The same turns and mirrors carry the whole set onto itself and the rows of a family onto each other. Which other rows belong to the same family as each row named below? List them in the order they appear above.
These 32 rows form 4 families of 8 rows each.
zigi: [  7 -28  38   1 -35  -5 -15 -14   3 -51]
Kiz: [ 38  -1 -18 -40  -8  10   4   5  26  28]
fif: [-25  -2  40  31   2  13 -14 -28  -8 -38]
simat: [  2  23 -18 -17  31  13  21  -7   0  43]
Dutuk: [  9  19 -15  -9  32  20   3 -12   4  42]
roze: [  2  -9   1 -56 -27   0 -14 -15  40  13]
dun: [ 18   1  -3 -58 -34   7  -9 -16  39   4]
Piz: [-29   8  29  29  -2   5   1 -14 -15 -43]
pidu: [  3  -6  13  41  20  11  12  -1 -44 -10]
mefet: [  6   1  18  38  26   6  21  -4 -36 -21]
Tofuf: [-15   5  23  28 -11   5  -3 -20 -23 -53]
bul: [  9 -11  37  -2 -43   5 -10 -17   1 -57]
pizi: [ 25 -13 -13 -38  -5  11  12   9  16  42]
Diz: [ 35  -3 -13 -44   5   7  15  -2  24  34]
suf: [ 28   9 -23 -47  -5  12  19  -5  29  29]
tup: [ -9   3 -24  22  47   1  27  -8 -10   0]
pebi: [ 18   0  47 -30 -41   9 -25 -11  17 -20]
dif: [ 20  -7  46 -38 -44   8 -20 -13  12 -11]
kipod: [ -5 -37  39  -1 -33   1  -2  -3   7 -44]
meti: [ 13  -2  34 -38 -54   8 -17 -15  17 -22]
Zapu: [-16  -7 -14  20  42   9  37  -1  -1   4]
kipug: [ 21 -14  39 -32 -43  15 -34 -15   8  -5]
Lita: [  6 -26  28   3 -36  -1 -15  -3  -1 -52]
Levev: [ -2 -14  12 -49 -18  15  -6 -18  50  12]
Teli: [ -1  -4   5 -57 -36   6  -8  -7  42   6]
pulu: [  5  26 -30 -16  22  11  25  -7   0  34]
Rokub: [ -3  18   4  39  17   9  24 -12 -37 -32]
Tere: [ 11  15   9  39  26  12  13  -1 -32 -24]
roli: [  0  17 -28  18  35  10  30  -7 -14  -1]
maka: [  5  30 -14 -18  30  16  21  -5  12  39]
Lolok: [-26  -2  36  25  -3   0  -9 -20 -23 -44]
fug: [-11   5 -30  15  34   4  30   7 -10   8]

The rest of the family of pizi: fif, Dutuk, pidu, kipod, Zapu, kipug, Levev
The rest of the family of Teli: Kiz, Piz, pebi, Lita, Tere, maka, fug
The rest of the family of roli: dun, Tofuf, bul, suf, meti, pulu, Rokub

The same turns and mirrors carry the whole set onto itself and the rows of a family onto each other. Which other rows belong to the same family as each row named below? List them in the order they appear above.
These 36 rows form 6 families of 6 rows each.
sese: [-14 -50  -7  45 -21 -10 -10 -30 -13  11 -25 -28  18]
zifu: [ 16  31  16 -13 -13  36  -1   5  24   4  15  13 -46]
vun: [-11  41  16   6 -21   6 -20 -21 -25  51  24 -15 -12]
Vod: [ -4  29  16 -21 -23  11 -33  -9 -28  50   8 -17 -15]
sivo: [  1  44  -1  -2 -14   3 -16   2 -24  56  30  -3  -5]
poma: [ -6 -32 -12  51 -22  14   2 -22 -29   6  -5 -41   9]
guner: [-25   7   4 -29  26 -28 -25 -23  -4  -9 -38  21  26]
lubag: [-12 -44 -30 -38   7  13   0   5   8 -22 -30  14  -5]
Fozeg: [-20  13  -5 -35  33 -28 -30 -12  -7 -15 -37   8  29]
Saso: [  4 -44  -1  48 -16   6  -1 -17 -30   4   2 -34  15]
Satiz: [ -1 -33 -32 -50   9  19  -8 -12   3   1 -29   8 -12]
subut: [  4 -32 -28 -56  12   6  -1  -2  -8  -7 -19  14  -8]
gebe: [  3 -37 -29 -48  -3  13 -16 -24   5 -15 -13   7 -22]
berub: [ 15   4   5  51   0 -19   9 -15  34 -24 -23 -36  15]
fazi: [ -2 -46 -22 -43   5  -7 -12 -25   6   0 -21  23 -25]
Viz: [  5   5  25  61  10 -23  -2  -9  12 -27   5 -21  11]
pepaf: [ 22  24  11   6 -25  34   8   1  11  19  19  -8 -45]
pezip: [-11 -39 -13  47  -2  -5   1 -36 -23   6 -15 -34  26]
nuv: [  7 -45   3  46  -3  -9  -6 -22 -17   5 -18 -37  29]
dolik: [ 14  13  -6 -47  23 -20 -24 -21  17  -6 -18  18  31]
sofo: [ -7  41  11   2 -20   7 -22  -5 -18  51  14 -30 -19]
siv: [  1 -44 -28 -34   6  24  -3 -11  13 -21 -35   6   0]
mav: [-15  20   4 -50  27 -21 -13 -16  11  -4 -29  25  16]
dimu: [  4 -21  24  54  11 -23   6 -20  27 -24 -11 -16  18]
rir: [ 10  31  -8   4 -25  13   5  -3  12   9  22 -16 -61]
fonos: [ 10  25  22 -10 -16  30  -7   9  25  11  15   2 -47]
ruso: [-13  12  -6 -55  33 -25 -22 -14   7 -15 -15  14   7]
bipig: [ 19  -2  14  52   6 -15  -2  -5  32 -25 -22 -11  28]
lut: [ 13  -6  15  55  13 -18  16 -10  15 -31 -16 -12  21]
sefit: [  4  25  15   9 -32  25  12  16  11  25  18  -8 -46]
dolur: [  5  19  25  67   4 -12   4  -6   5 -23  -2  -4  10]
Vifub: [-22  41   3  11 -25   0 -23  -5 -38  50  16  -4 -14]
Did: [  2  13   3 -46  22 -23 -31 -16  -5  -9 -14  33  18]
mok: [-12 -45 -11  59  -9  -9   0 -14 -14  25 -15 -11  16]
zaduf: [ 18  32  -5  11 -24  32   2  10  18   6  19 -17 -45]
belim: [-17  31   6 -24 -27  15 -30 -28 -35  43  13  -7 -18]

The rest of the family of subut: nuv, sofo, dimu, ruso, sefit
The rest of the family of gebe: sese, bipig, Vifub, Did, zaduf
The rest of the family of Vod: lubag, Fozeg, Saso, Viz, fonos
The rest of the family of pezip: vun, Satiz, pepaf, mav, lut

The same turns and mirrors carry the whole set onto itself and the rows of a family onto each other. Which other rows belong to the same family as each row named below? List them in the order they appear above.
These 16 rows form 4 families of 4 rows each.
baso: [ 27  -4  -1 -41  22 -35  20  11   6 -13]
navib: [  3 -21   5  16  -7  40  17 -51  12  -2]
doto: [-14 -33  23  28   2   2 -35 -27 -10  24]
potof: [ 28   0 -20  20   4 -15  39  30 -13 -38]
sedob: [ 34 -11  32 -41  15 -17  10  -9 -25 -16]
Vefar: [ 14  28 -19  46   4 -36  24   7   6 -22]
nelo: [ 32   6  13 -31  13 -29   6  -2  27 -31]
zuv: [ 16  -6 -14   2 -27  54  29 -11 -16   2]
zin: [-11 -36  -4  35  31  -3 -38 -22  -8  20]
Peve: [-40 -20  -9  -2  20 -29 -19   6  -3  22]
Nal: [-26 -48  30  17  22  10  -2   0  -6  22]
Povi: [  9  -3 -43  15  -8  31 -11 -45   3  -3]
Moti: [  9  28   2  37   6   0  48   5 -35   6]
Zape: [ -9   4  -4  26   4  42   6 -57  -8  14]
Petil: [  0   6  13 -39 -17 -34 -28  -9  -7 -16]
tiz: [ 32  -6  -8  31  25 -30  43  10 -31 -27]

The rest of the family of tiz: navib, nelo, zin
The rest of the family of Povi: sedob, Vefar, Nal
The rest of the family of zuv: Peve, Moti, Petil

The same turns and mirrors carry the whole set onto itself and the rows of a family onto each other. Which other rows belong to the same family as each row named below? List them in the order they appear above.
These 32 rows form 4 families of 8 rows each.
gomas: [  2 -60 -10  12 -22  62   0  11 -29  16  20  48 -42]
sak: [-16 -47  -5  22 -12  47  -9  35 -10  10  14  53 -50]
bim: [ -1 -71  28 -25 -10  14 -55  24 -24  30  -7  50  18]
sudag: [ -6 -29  10 -40  10  32 -57  71 -18  -4 -15  29 -63]
Dider: [-13 -85  -9  -2 -15  56 -10  29 -16  -3   1  44 -14]
Rak: [ 20 -52  42 -51  -6  41  -3 -13 -30  -7 -27  24 -59]
Botus: [ 42  -7  25 -53  30  -3 -38  -9 -34 -17 -18  17   8]
ser: [ 22 -26 -34  -5  19  27 -69  43 -32  -1  32  49   7]
sur: [ 44   2  28 -67  27  10 -47   3 -55  -2 -22  38 -24]
koze: [ -5 -78 -14  13 -13  52 -20  24  -6  -7  25  34 -24]
mivub: [ 12 -28  16 -29   5  37 -42  54  -7 -10 -28  40 -81]
rok: [-10 -51  20 -47 -32  15 -46  38 -29  14 -24  32  16]
rupiv: [ 36 -14  22 -63  34   1 -65  18 -30 -24 -17  25  -5]
lis: [ 42  10 -24  -2  30  38 -11  11 -38 -32  15  36 -43]
guk: [ 28 -41  -3 -22  10  28 -24 -27 -54   3  31  33  31]
Dobun: [ -7 -41  32 -48 -21  20 -60  17 -47   9 -21  44  18]
Tigu: [ -5 -12  10 -49  21  10 -33  30  -5 -13 -34  48 -70]
tisuv: [ 61 -33   7  -6   9  38 -24  -6 -49  -1  36  20  22]
nufi: [ 46 -23  -7  -4  43  50 -19 -10 -30 -20  27  39 -62]
lipuv: [ 23 -22  -8  -2   2 -14 -56  64 -36  -7   6  52  -4]
tutek: [ 47 -37 -24 -10  33  50 -12  12 -14 -18  24  30 -68]
tufan: [ 26 -35 -27  -3  12   6 -45  68 -40 -16  21  56 -24]
kemer: [ 54   6  21 -54  27  12 -62  -1 -47  -4   3  31 -36]
Robof: [ 45 -51  -1 -18   1  36 -17 -40 -46  -3  20  47  12]
ferot: [-25 -41   3 -43   6  25 -42  31 -13  -6 -35  53 -71]
Zivi: [ 12 -60  41 -52  -9  45   7 -25 -15  -7 -12  41 -38]
pafor: [-14 -63  47 -31 -12   8 -38  15  -7  26 -19  36   3]
rop: [ 32 -39  12  15  -2  35 -12  -3 -40   7  30  21  30]
sanu: [ 24 -13 -29   1  20  17 -71  52 -45  -2  12  33  -8]
Kefal: [ 37   0 -14 -27  25  49 -12   3 -37 -38   8  23 -65]
pusum: [ 11 -37  40 -48   3  58 -19 -40 -18   9 -18  18 -25]
filet: [  6 -32  29 -30  17  58   9 -37  -9   2  -7  19 -38]

The rest of the family of Zivi: sur, koze, mivub, rok, guk, nufi, sanu
The rest of the family of ser: sudag, Dider, Rak, Dobun, tutek, kemer, Robof
The rest of the family of sak: Botus, lis, Tigu, lipuv, pafor, rop, filet

